Rows are one point carried round by a steady rotation, each followed by how many steps it has turned.
The counts run from 0 to 175.
[153 105 168 108 145 171 167 115 125 144 115 122 126 140 135 161 149 109
 112  99 157 112 101 130 101 167  90 102 103  95 149  97 112 141 153 162
  95  77 141 117  98 166 117 149] : 133
[167 158 133 152 114 105 105 168 115 105 162 147 133  78 163  74 107 162
 170 146 119 185 174 171 136 120 136 145 150  89 136 137 159 127 111 115
 139 140 151 160 159  91  98 177] : 158
[115 120 129  98 143 121 162 110 119 151  71 131 131 125 131 153 162 133
  91  85 127  94 155 119  83 165 125 139  80 143 162 103 134 147 155 161
 131  77 163 112 107 136 114 108] : 89
[ 90  97 107 133 133 130 130 115 157 148  84 114 142 130  84 121 121 117
  74 109 116  77 156 147 147 133 129 115 111 140  85 113 158  88 131 134
 168  84 138  78 129 182 152 107] : 33
[ 86 135 135 107 111 104 130 150 135 132 122 111 139 116 121 136 131 165
 130  88 141  77 101 149 120 192 158 130 152 149 133 109 106 162 153 101
 158  99 190 151 115 101 154 129] : 164
[136 111 108 154 130  96 138 176 112  95 121 101 147 115 165 134 180 109
 134  70 136  83 117 125  70 149 132 149 170 130 155 125 101 155 168 143
 137  83 111 129 117 101 123 147] : 1
[121 141 155 114 133 129 152 150 146 146 134  81 175 169 107 150 130 127
 119 116 135  75  85 114 103 153 120 127 152 158 112 147 106 140 167  80
 120 105 151 104 127 138 187 156] : 120
[167 169 172 149 102  88 165 122 145 120 185 140 149 143 138 102 119 139
 126 145 159 157 142 125 106 128  80 164  91 115 163 160 108 165  88  86
 108 143 140 161 143 168 183 153] : 115
[112  98 133 154 109 139 125 109 124 155 131 108 193 156 129 147 171 139
 117 122 149  63 100 105 110 166  99 126 144 124 104 148 108 130 192 114
 133  81 135 108 120 142 109 179] : 76
[176 163 171 141 164 129 133  79 113 192 169 194 145 154 133 133 102 139
  98 111 136 127 131 105  99 101 152 135 128 134 126  78 111  98 151  90
  84 134  98 127 134 117 135 174] : 128
[106 119 129 152 131  98 140  87  83 135 100 153 170 124 118 144 200 125
  61 126 143 148 159  89  72 128 137 130 137 164 137 142 121 124 130 124
 144 117 115 106 156 109 112 165] : 85
[144 110 137 115 167 111 166 169 123 129  98 101 129 148 144 123 135  94
  99  98 140  94 129  86  72 139 124 126 128 169 153 118 130 182 161 148
 120  97 128  99 119 122 184 110] : 45
[141 143  89  95 101 125 124 182 116  61 107 100 111 119 107  88 117 140
 185 114  98  97 117 184 127 158 109 104 128 111 122 158 131 123 134 171
 144  96 141 148 156 120 127 136] : 3
[140  84  94 138 145  96 130 139 132 146 132 164  81 137  93  74 120 113
 102 135 134 126 145 117 115 101 164 119 113 156 102 112 172  93 134 132
 179 100  79 113 161 175 139 144] : 42
[123  90 120 133 160 118 145  96 108 143 105 136  83 115 149 158 153  99
 136 142 162  86 104 102  94 149 116 150 136 149 124 113 118 170 142 158
 140  98  89 127 142 148  46 158] : 142
[128 146 115 138 115  85  95 136 148  88 123 136 152 104 122  54 126 151
 167 107 159  99 154 149 146 137 143 128 141 109 101 132 122 111 192 139
 139 104 135 118 149  96 148  88] : 162
[115 134 139 144 117 139  76 137 160 110 167 102 139 111 146 171 128 109
  60 103 182  89 113 132 146 137 159 131 144 131 144 115 100  97 130  47
 113  79 121 167 131 111 136 141] : 63
[160  96 142 131 151 134 171 185 122 133 145 101 127  71 167 116 167 122
 166  86 141 154 127 134 127 122 105 145 143 130 167 110 137 186  84 138
 138 132 170 150 118 134 125 127] : 102
[138  61 112 142 121 125 150 202 132 123 154  94 119  92 133 131 158 109
 132 100 112 149 135 153 154 119 104 123 128 132 171 134 147 139  58 125
 161 110 151 161 129 131 149 134] : 103
[132 119 162 142 129 144 168 168 116 117 142 117  90  97 105 139 107  99
  97 153 141 158 103 122 101 141  97 134  89 125 174 153 148 132 142 126
  88 142 153 179  54 127 162 120] : 49
[112 143 117 151 137 136  89 161 126 116 146 137 114 101 129 123 103 113
 141 156 125 123 182 159 140 113 129 136 107 131 116 162 187  69 145 129
 118 107 108 160  86  88 103 142] : 149
[181 152 166 111 122 142 119 125 151 128 153 167 193 120 161 126 115 136
 159  78 118 146 149 173 167 105 114 138  96  85 147 101 127 105 110 116
 114 132 183 146 112 103 151 107] : 17
[ 91 179 115 126 101 111 139 147 113 113 121 142  66 119 157 113  73 168
 157 144 113 111 125 169 123 191 127 166 116 146 137 131 136 156 163 140
 112 134 145 145 117 127  76 123] : 154
[ 77 109  98 106  86 114 118 160 134 142  91  71 119 143 121 129 133 177
 115 110 111 111 110 149 171 174 140 112 149 140 144 159 107 169 138 109
 142 127 164 131 120 116 159 124] : 165
[156  95 109  77 150 175 152 197 129 120 106  98  91 100 102  93  85  95
 155 131 115 128 101 150 117 118 130  74 144 118 122 119 149 115 138 180
 141 124 133 124 120 122 147 131] : 47
[157 122 147 155 100  90 120 140 170 134 152 126 149 169 131  98 148 120
  94 123 177 150 144  95 136 115 105 143 107 123 141 144  96 147 103  76
 129  99 108 136 156 170 191 133] : 116
[100 155 125 136  90 136 106 114 133  90  84 107  97 112 135 156 122 146
 104 119 116 108  87 147 155 172 123 118 179  81 146  99  65 162  92 127
 139 111 102 116 168 167 104 140] : 68
[122  94 133 159 104 118 121 169 114 113 111 100  86 108  97 123 118  93
  59 161 169 183 121  99 110 105 125 111 109 125 171 146 126 122 136 121
 112 130 105 168  83 138 178  97] : 50
[118 122 138 104  99 145 121 181 143  97 113  70 101 138 139 136 135 111
 133 130 144 126 120 146 152 140  76 105 116 117 181 148  95 176  83 121
 113  95 102 156 152 143 160 166] : 59
[146  96 162 156 156 123 175  91 159 158 181 155 188 115 132 111 147 116
 148 152 163  96 136 104 103 133  90 155 108 151  87 136 165 106 151 111
 150 114 159 132 128 146 142 164] : 31
[167 126 149  75 158 176 163  94 130 157 110 144 142 151 139 120 119 113
 188 129 149  84 109 122 100 160  86 101 107 118 111 108 125 128 181 169
 108 109 115 118 130 134 113 166] : 132
[114 148 137 117 124  99 122 136 136 110 136 130 154 103 149  93 116 167
 172  88 137  92 118 165 115 177 157 153 147 117 110 106 113 128 193 119
 131  96 174 145 125  90 134 100] : 163
[175 175 181 111 132 169 167 107 130 121 124 147 130 126 112 137  74 150
 127 154 120 135  79 168 117 138 108 109 152  74 123 113  89 112 143 147
 104 151 153 124 107 154 145 132] : 123
[115  64 131 160 147 123 154 103 157 179 159 126 153 125  95 145 167 106
 102 108 146  88 132 121 130 151 117 141 107 141  93 113 147 108 149 126
 162  51 137 114 127 188 145 140] : 32
[132 149 150 135 102 134 124 121 116 137 126 120 140 104 150 111 103 179
 173 121 110 187 102 155 151 135 127 114 163  77 127 124 110 140 134 145
 119 181 170 125 100  91 130 104] : 167
[101 102 119 152  96 141  75 110 125 154 125 110 183 139  73 123 150 119
 154 144 130 119 129 130 180  91 106  92 145 151  98 172 120  67 129  83
 163 135 140 130 161 104 148 111] : 20
[155 150 167 165 145 112 183 111  87 145 153 166 129 108 108 127 161 119
  93 160 146 166 140  72  68 109 120 152 120 144 144 137 145 138 116 131
 139 150 115 140 127 150 134 143] : 40
[131 145 144 162 118 148 115 106 120 137 132 114 122 121 161 184 139 142
 132 116 137 102  66 132 133 178 106 151 199 105 139  97  58 152 164 118
 115 138 102 116 121 161  94 134] : 67
[107  98  89 119 134 124 127 135 122 136  87 115  61 129 144 134 132 104
 131 116 124 111 114 135 124 161 104 117 101 131 138 117 129 153 128 170
 162  76  64 118 143 178  52 154] : 143
[130 196 145 111 143 134  92 109 123 114 145 146 208 146 138 142 114 121
 123 121 109  98 187 146 131 118 153 117 147 104  97 160 150  72 137 109
 123 102 103 127 158  73 133 183] : 74
[141 114 116 138 126 153 157 145 125 153 105 133 102 113  85 137  81 129
  87 168  77 188 127 159 138  98 130  96 130 117 126 137 172 100  82 169
 147 157 117 100  88 170 131 138] : 38
[149 147 153 133 154 137 151 101 127 146 143 158 201 131 106 104 139 110
 148 159 141 131 187 119 126  80 105 120 119 141  81 157 173  77 111 138
 142 150 149 116 177 138 145 172] : 30
